Where one turn sends some rows of the set: a few examples, then the rows asked:
z748: [-15   6  21   2  16   6  28  27  10  12 -28   9 -19  -5   2   4   5 -56
 -16  -8]
z120: [ 16  28   9   2  11 -34 -10 -15 -20   6 -12  10 -35 -13   4  13  -8  -3
 -24 -16]
z550: [  2  13   8  12   8  13  14   5  21  -1  21 -12  12 -34  23   1  29 -42
 -22   4]
z761: [-17 -26   5  -6  -7  11  12  -3  18   9  19 -22 -13 -11  -3  11  28 -16
 -32  45]
z668: [  9  -1   5  33 -22  13   0  -8  16  19 -44  34  -4 -27  17  -5  16  11
 -42  17]
z329: [ 43  12  -7 -13 -15   2  11  -7 -29  19 -32 -21   1 -35  24 -27  10   4
 -44  27]
z182: [-11   6   7  11  -1  10  28  -3   0   3  30 -22 -20 -11  -7 -19  35 -14
 -45  13]
z706: [ 16   6   1 -24  10 -28 -10   1 -26  -4  -3  -1 -21  -1   9  40 -15  -5
 -18   7]
z459: [  0  21   3 -14 -24  -3  34  27 -31   4  -9  11  12 -18 -23 -22  -3  15
   0   7]
z606: [-11  -5  18 -13  12  12  28  31  15  15 -26   8 -12  -2   0  18  -4 -52
 -19  -4]
z829: [-16 -11  23  -3  13  10  32  17   6  19 -24  11 -12   5   6   8  -5 -58
 -19 -15]
z501: [ -2  -5  15  16   4  17  18 -19  20  14  22  -3  17 -26  26  -2  17 -45
 -28 -14]
z823: [-19 -31   9 -17 -29  -6  22   5 -30  14 -16  11  21  -5  -7   1 -10  -2
  22  33]
z99: [-18 -13  34   6 -36  14  31 -12 -19  16   5  18 -31 -28  38  -8 -42   6
 -35   3]
z835: [-19 -15  24  -9 -35   9  17  13  -4   5  -5   7 -31 -36  37  15 -33   9
 -18  46]
z83: [ 29  41  27  22 -13  19  20 -19 -11 -28 -28  14 -16 -18  26   0  -8   2
 -18  -2]
z506: [ -2   8   4 -39 -10   4   7 -17 -27 -13  -5 -24   9  -3  25 -39 -22 -33
 -35  32]
z932: [ 32 -25  -5 -22 -17   2  11 -18 -42  18 -24 -26  14 -15  37 -11   2  -9
 -32  38]
z208: [-20  17  28  12 -26   2  30  17 -31 -10   8   3 -42 -35  38 -16 -17   3
 -20  25]
z819: [ 26 -13   4   7 -17  -4   4 -38 -31  33 -39 -13  -2 -29  34 -34   9 -12
 -31  25]
z69: [ 27   9  20  -8 -16  24  17  -4 -16 -38 -20   0   0  -3  34  35 -15  -2
  -6  30]
z300: [ 13  -9  35  19 -20  21  11 -48  -9 -12 -32  19  -6  -3  39  18 -21 -12
  -5   8]
z940: [  3 -14  13  -3   7 -33 -15 -35 -23  15 -13  12 -24   2  17  29 -18 -15
 -13  -6]
z834: [-12 -33   6  30 -13   3  10  -4 -35  -9 -20  10   8   7  41   4  26 -18
 -12  39]
z240: [ -7  -3  28  11 -29  -3   8 -16 -22  28 -32  33 -14 -21  -4 -37 -14  11
   2 -12]
z871: [  9  21  10 -22 -23   0  20  37 -38  -6 -12   9  -6 -18  -9 -19  -6  20
  -2   9]
z293: [-13 -41  19 -23 -30  -1   6   4 -34  11 -21  14   6  -2   8   4 -19   2
  20  30]
z372: [ 22  -1  -6   0 -17  24  32  20 -30 -10  -3  13  18   3  21   3   7  12
 -58  -2]
z390: [-15  -5  17  11 -30  -7  22 -17 -14  34 -29  31   6 -22 -18 -30 -10   5
   6  -2]
z82: [-12   0  11 -22 -13  -3 -13 -35  -1   4 -28 -12  -2 -18  25 -42 -18 -37
 -23  46]
z825: [-15 -27  14   9 -11  18  20 -33  19  30  19  -6 -13  -9  -5  -8  15 -14
 -51   5]
z343: [  6  22   6 -33 -15   9  -2 -25   5   7 -21  -8   1 -24  12 -46 -28 -19
 -50  19]
z321: [  0 -14   7  -2   1  19  10  -4  31  10  18  -8  22 -28  25  20  15 -41
 -23  10]

z501 goes to z550
z293 goes to z240
Now these:
z120 goes to z706
z834 goes to z668
z823 goes to z390
z300 goes to z83
z208 goes to z835
z82 goes to z343
z932 goes to z819
z182 goes to z761
z748 goes to z606

Where one turn sends some rows of the set: a few examples, then the rows asked:
z173: [ 13  -9 -19  15   3  37 -22  41 -15  -7  21 -23   3]
z265: [ 75 -40  -2  29  -2  28 -22 -27   2 -15 -23 -26   3]
z680: [ 17  11  15  39 -10  27 -21  -5 -25 -50   0  11  -4]
z775: [ 58   1 -13  13 -18  36 -39  -1 -42  -6  -7 -37  16]
z980: [ 36   5  19  11  13  33  16  31   8 -16 -22   0  39]
z79: [ 24 -51  -2  -4   3  24 -15  12  18  -9   3 -37  -1]
z344: [ 64 -43  44  10  19  18 -18  -1  -7 -29 -20   5  13]
z967: [ 34 -19  12 -16   9  38 -17  -2  -9 -57 -19  25  19]
z197: [ 57  11 -15  39 -13  37 -17   1 -40  -2   0  -8  17]
z404: [ 37  -6 -31  16   3  24 -36   4 -22 -49 -12 -40  -9]
z759: [ 51   3  31  24  10  27 -18  24 -42 -17  -1  20  24]
z88: [ 46   9  37  -4  -4  16   7   9  -3 -41  21   9 -10]
z549: [  7 -16  -1  -8  -5  40 -19  30  -8 -18  25 -32  -4]
z146: [ 62 -18  17   1  22  36 -23  -5  -1 -38 -20  33  22]
z557: [ 45   2  10  -2  12  42 -14   8 -22 -38  -5  36  34]
z494: [ 32 -33  23  38   1  31 -10 -24   5 -61   5  -4   9]
z741: [ 57  10  -4  36 -33  24 -12   8 -45 -19  12 -17  12]
z49: [ 44 -41  16  -3  10  28 -29   9  23  -2   6 -31 -16]
z909: [ 38 -33  -6  15 -29  22 -14  -2 -23 -60  -6 -38  -9]
z612: [ 48 -25 -19  12  -7  41 -40   1 -30 -39 -11 -52   7]
z178: [ 40  20 -10  16 -29  59 -12  34   7 -31 -11   6   9]
z323: [ 48 -16  15   6  31  23 -31  23  25 -19 -19  18  -6]
z19: [ 20   8  34 -13 -16  44 -12  11  22 -28 -10   5  16]
z472: [  9 -17  16 -29   0  25  -5  16  12 -25  -9   6  15]
z981: [ 54  16 -10   6 -20  15 -21 -13 -30   4  -6 -25  18]
z320: [ 44  -9  15  21  32  31   1  33  21 -31 -34  -2  19]
z84: [ 88 -32  10  39 -13  17 -20 -13  -5 -21  -5 -24   0]
z264: [ 70 -35  13  31  -1  42  -7  -9   5  -4  14 -38  30]
z994: [ 35  -2   6  11  23  40  -6  36   4 -17  21  16  35]
z493: [ 40 -14 -28  13 -25  16 -21  -2 -24 -35  -2 -48   2]
z570: [ 33  16   7   9 -33  29 -22   5 -32   9  -9 -23   1]
z35: [ 17 -29  25  -2   4  28 -10  19 -33 -60  -9  -3  15]
z103: [ 50   0   8  18  10  35 -30  29  -4  20  26 -13   0]
z175: [ 73  -1   8  16 -23  50 -10  12  34  -8 -19   6  13]
z955: [ 39   4  28  13  12  47 -33  23  33 -39 -18   9  -4]
z322: [ 21 -25 -22  11 -19  38 -13  -5 -28 -52 -11 -34   3]
z978: [ 44 -22  -3   6 -21  57  -4  18  34 -50 -17 -11   8]
z29: [ 51 -14   2  17   9  22 -31  20   6  30   1 -13  -4]
z369: [ 48  -3  35  39 -13  19 -12 -30  -6 -14   0  15  13]
z621: [ 73 -31 -12  22  10  26 -15 -20   2 -24   7 -44  27]
z11: [ 40   4  28  17   8  58 -12  22  25 -33  12   6  34]
z720: [ 60   0  35  10  10  22   6  12   5 -45  28   7  -3]
z224: [ 74 -30  -5  17  -6  36 -34 -14 -17 -12  -8 -48  21]
z194: [ 50   0  34   3   7  18  -2  13   5 -53  15   6 -23]
z724: [ 67   0 -24  32 -19  18 -22  -1 -28  -7   9 -36  16]
z30: [ 72 -29 -19  27 -10  14 -28 -12  -5 -21  -8 -46   0]
z307: [ 23   1  16  -1  11  25   5  31   8 -30 -43  -2  14]
z428: [ 32 -26 -10  29   4  42 -35  16  -9 -51 -12 -41 -21]

z11 goes to z955
z30 goes to z493
z265 goes to z322
Now these:
z612 goes to z775
z173 goes to z29
z369 goes to z494
z570 goes to z264
z994 goes to z323
z84 goes to z909
z759 goes to z344
z49 goes to z549
z175 goes to z978
z146 goes to z967
z981 goes to z621
z88 goes to z720
z320 goes to z307

Where one turn sends some rows of the set: a few examples, then the rows asked:
z141: [  6  21  -8   1  -1 -14  36  14 -18 -11  23  -9  11  36  19  28 -18 -17
  22 -38  17  -3  -8   2  12  12]
z837: [ -8   4 -58 -27  -1  -6 -51  -9   6  28 -25  10  -3   8  -1   3  -8 -15
   7  34   4   2   4  -6  11  -8]
z888: [ 15  -9  -9 -16   9  27   7   5 -46   8  -1  11  42  17 -19 -37   4 -21
 -19 -30   4   0  22 -18  18  -9]
z355: [  2 -23 -31 -34 -21  14  28  -4   8   9   0  26  37  14  -6   3   9 -16
   7   8  25   3  39 -20  12 -27]
z816: [ -3   5 -26 -27   7   3 -46   2  13   1 -39   2 -13  27 -18 -11  -9 -25
  30  45   7   3   1   4  12  -6]
z609: [ 17  -6   2  -5  10  18  19  13 -45 -14  14   2  25  34 -26 -41   4 -26
 -14 -10   9   2  33 -18  22 -14]
z402: [ 12  18 -24  -3   0  -7  17   4 -28  -4   6  -1   2  29  26  34   1 -16
  -5 -55   5   2   1  24  -3  -2]
z55: [  4  12  13  -5  20 -23  -6  -2  11  24  11   8  43  33 -21 -48  -2 -28
  11  10   0  18  18  10  13   1]
z652: [ -8   1  16 -10  45   4   0  10 -22  26  12 -10 -26  15 -35  14 -11   1
  -6  27  -8  23 -24   0  29  -2]
z797: [  7 -11 -34  11   0  -1 -25   6 -21 -17 -40  11 -15   5  26   8  25 -28
   9  11 -18   4 -10   1 -14 -31]
z776: [ 15   7  -1  -2  20  -6 -28  -7  -3  16  -2  24  21  38 -14 -29  16 -10
 -18   1  -6  27  43  30  10 -19]
z541: [ -6  15 -39 -17  17  10 -49  -2   2  16   3   2 -10  23  -2   6 -12 -29
  18  53   9  -1  12   0  25 -10]
z703: [-23  -7  10 -33  21  18  16  16 -11  23 -19   8 -18   4 -31  -7 -11  -6
  16   5  -7  17 -47   0   7   4]
z328: [  7  -3 -12  29  18 -38 -31  12 -11   1 -29   0  10   8   8  -1  -7  -2
  28  24 -12   8 -23 -30  17   3]
z670: [  7  -5 -19  -6  -2  -2  21   6 -46   5  23   8  33  21 -16 -46   2 -22
 -25 -20   5   2  28 -26  13  -9]
z998: [-18 -23 -38  11 -11 -36  28 -13  -3  33  19 -10 -13   7 -11   3 -11 -34
  -7 -19 -10   4  -8  25   7  15]
z654: [  4   9 -36  42  24 -29 -24  16 -24  -1   3   4 -15  13  21  -3  15 -29
  14  26 -20   9  -2  -4   1 -16]
z542: [  0 -10  -1 -27  -6 -14  26  -1  20  16   1   6  54  19 -21 -26  -6 -27
  26  14  19   5  15 -22  15  -5]
z464: [-31  -8 -11 -28   1  11  44  15 -17   7  23   9 -40   8 -16   1  -6 -16
   6  24   3  14 -26  -9   2 -13]
z312: [-21  12 -53 -23  -6  -4 -27   5  12  10  -7  13 -17  19   0 -23  -8 -39
  31  42   7   0   1   1  -1  -7]
z650: [ 19   3  -4 -12 -14 -17  27   3 -17 -24 -16 -12   6  35  12  41  -8   0
   6 -43  16   1  -3   3   6   0]
z671: [-13 -20   9   7  -2  31  12  -8 -10 -12  21   7 -33  37  -4  10 -19 -27
  12  -4   3   4   1  44  28   7]
z210: [-10  -2 -21   9   1   5 -18   6 -15   5  -5  16  20  -4  37   4 -12 -21
  39  18  -4  -7 -33 -33  13  -1]
z645: [-12 -22 -15 -28  -3 -14  22   2 -20   9 -14   2 -44   6 -29  19   4  13
 -26  17  -5  25 -16  -9   0 -23]
z196: [ -6   1 -49 -20 -10 -27 -29  -3  11   3 -12  -3 -20  23 -11   0 -10 -17
  14  58  13   3  14 -16  12 -13]
z637: [ 15 -13  -5 -13  -4   0  17  10 -39 -10 -15   7  28  26 -31 -52   6 -15
 -18 -26   3   6  24 -20   7 -10]
z633: [  6 -14 -11   5  -7  12  -9   2 -19 -32 -11  -1  -7  11  30  25   4 -25
  26  40   2  -7 -11 -26  12 -29]
z675: [ 25  21   0  13  17 -27  13  10 -24 -14   6 -22  -1  45   5  35  -4 -10
   1 -36   6   8   6  20  13   3]
z753: [ -8 -31   4   0 -20 -22  18 -15   2 -11 -20 -11 -32  30 -22  -8  -9 -24
  -1 -14 -10  12 -10  42   3   8]
z976: [ -9 -32 -13  -2   4  35  -3 -10  -8  24 -14  16  -2  11 -10  32 -23  -2
  10 -30   2   2  -8  25  39  20]
z852: [  2 -36 -21  14   6 -21  17 -11  -4  27   7 -18  -4  13 -27  43 -23  -3
  -2  -4   7   3   5   2  47  17]
z674: [ 23 -14  -1 -11   4  -1  11   1 -44  -2   1  -6  38  25 -29 -28  -1  -8
 -28 -13  10   4  31 -33  27 -11]
z434: [ 15 -13 -26 -16  -2  15  -4  -8  -6   3   1  32  14  29  -5   4  21  -4
 -21   8  11  18  60  10  13 -37]
z522: [-18   0 -26 -16  26   1  -2   2 -31  46  11  12 -29  -4 -15  13   3   1
 -31   3 -18  24 -21   8   5 -11]
z839: [ 14  20  -4   1  10 -22  14  13 -16   0 -16  -8  18  32   6  18 -11  -9
  17 -58   4   5 -17  16   5  19]

z210 goes to z654
z976 goes to z998
Now these:
z888 goes to z670
z355 goes to z55
z141 goes to z675
z645 goes to z703
z196 goes to z816

